| +2.81 | -4.27 | -0.63 | +0.24 | +3.96 | +1.10 |
| +3.37 | -5.54 | -2.47 | -1.78 | +5.41 | +0.58 |
| +5.75 | +2.12 | -2.63 | +2.16 | +2.41 | -0.77 |
| -2.00 | +4.59 | +2.26 | +3.00 | -3.14 | -1.20 |
->
| +3.37 | -5.54 | -2.47 | -1.78 | +5.41 | +0.58 |
| -2.00 | +4.59 | +2.26 | +3.00 | -3.14 | -1.20 |

| +2.30 | -5.36 | -3.25 | -2.07 |
| -1.08 | -0.68 | -0.02 | +1.80 |
| +1.80 | +1.27 | +0.08 | -0.25 |
| -0.45 | -2.67 | -0.62 | -2.55 |
| +2.20 | -2.37 | -2.58 | -2.85 |
| -1.11 | -0.89 | -0.33 | +1.29 |
->
| -1.08 | -0.68 | -0.02 | +1.80 |
| -0.45 | -2.67 | -0.62 | -2.55 |
| -1.11 | -0.89 | -0.33 | +1.29 |

| +2.26 | +3.16 | -0.86 | +4.47 | +2.32 | -3.40 | +2.68 |
| -0.22 | +1.83 | +6.00 | +1.49 | +1.32 | +2.17 | -0.03 |
| -4.81 | +1.78 | +2.29 | -1.45 | -1.94 | -3.73 | -0.17 |
| -1.39 | +2.68 | +3.43 | +3.37 | -2.76 | -1.33 | +0.34 |
| +4.10 | -1.41 | -1.38 | +1.75 | +0.98 | +3.60 | -0.02 |
| -2.59 | -2.32 | +0.47 | -3.77 | -2.48 | +1.78 | -2.13 |
| -2.72 | -3.39 | +1.12 | -4.88 | -2.83 | +3.65 | -2.99 |
| -0.51 | -2.57 | -6.10 | -2.95 | -1.48 | -1.81 | -0.50 |
| -1.52 | +4.09 | +3.95 | +4.79 | -2.61 | -2.84 | +1.10 |
| -0.53 | -0.53 | -0.68 | -3.96 | +5.25 | -0.97 | +0.55 |
| -5.82 | +1.87 | +0.90 | -2.66 | -1.47 | -5.78 | +0.16 |
| -3.24 | +1.83 | +0.82 | -0.77 | -0.43 | -4.03 | +0.56 |
->
| -0.22 | +1.83 | +6.00 | +1.49 | +1.32 | +2.17 | -0.03 |
| -1.39 | +2.68 | +3.43 | +3.37 | -2.76 | -1.33 | +0.34 |
| -2.59 | -2.32 | +0.47 | -3.77 | -2.48 | +1.78 | -2.13 |
| -0.51 | -2.57 | -6.10 | -2.95 | -1.48 | -1.81 | -0.50 |
| -0.53 | -0.53 | -0.68 | -3.96 | +5.25 | -0.97 | +0.55 |
| -3.24 | +1.83 | +0.82 | -0.77 | -0.43 | -4.03 | +0.56 |

| -0.20 | -0.43 | -0.66 | +0.22 | +0.21 | -0.15 | -0.04 | +0.12 | +0.04 |
| -0.20 | -0.43 | -0.66 | +0.22 | +0.21 | -0.15 | -0.04 | +0.12 | +0.04 |
| -0.20 | +2.12 | -0.66 | +0.64 | +0.25 | -0.15 | -0.04 | -0.51 | -0.08 |
| -0.20 | -0.43 | -0.66 | +0.22 | +0.21 | -0.15 | +1.76 | +0.12 | +0.67 |
| -0.20 | -0.43 | -0.66 | +0.22 | +0.21 | -0.15 | -0.04 | +0.12 | +0.04 |
| -0.20 | -0.43 | -0.47 | +0.22 | +0.21 | -0.15 | -0.04 | +0.12 | +0.04 |
| -0.20 | -1.16 | -0.66 | +0.22 | +0.21 | -2.20 | -0.11 | +0.12 | +0.04 |
| +4.11 | -2.74 | -1.91 | +2.88 | +2.84 | -5.27 | -2.43 | +0.12 | +0.84 |
->
| -0.20 | -0.43 | -0.66 | +0.22 | +0.21 | -0.15 | -0.04 | +0.12 | +0.04 |
| -0.20 | -0.43 | -0.66 | +0.22 | +0.21 | -0.15 | +1.76 | +0.12 | +0.67 |
| -0.20 | -0.43 | -0.47 | +0.22 | +0.21 | -0.15 | -0.04 | +0.12 | +0.04 |
| +4.11 | -2.74 | -1.91 | +2.88 | +2.84 | -5.27 | -2.43 | +0.12 | +0.84 |

| +0.00 | -0.16 | +0.94 | -1.79 | -0.58 |
| +1.37 | -3.92 | +2.28 | -1.10 | +1.09 |
| -3.20 | +1.48 | +2.12 | -2.03 | -1.54 |
| +1.84 | -1.47 | -3.29 | +3.33 | +2.96 |
| -0.50 | -0.07 | -1.16 | +0.20 | +0.52 |
| -0.14 | -2.59 | +0.69 | +0.55 | -1.27 |
| +1.58 | -6.42 | +0.21 | +3.36 | +1.53 |
| -3.20 | -1.80 | +1.95 | +0.96 | -3.78 |
| -0.99 | +7.31 | -0.53 | -0.94 | -2.09 |
| -0.78 | -1.97 | +2.55 | -0.77 | -3.45 |
->
| +1.37 | -3.92 | +2.28 | -1.10 | +1.09 |
| +1.84 | -1.47 | -3.29 | +3.33 | +2.96 |
| -0.14 | -2.59 | +0.69 | +0.55 | -1.27 |
| -3.20 | -1.80 | +1.95 | +0.96 | -3.78 |
| -0.78 | -1.97 | +2.55 | -0.77 | -3.45 |

| -4.48 | +0.91 | +3.37 |
| +2.53 | -4.94 | +0.93 |
| -4.22 | +2.51 | -6.83 |
| -0.05 | -2.66 | +1.94 |
| -0.73 | +2.37 | -0.85 |
->
| +2.53 | -4.94 | +0.93 |
| -0.05 | -2.66 | +1.94 |
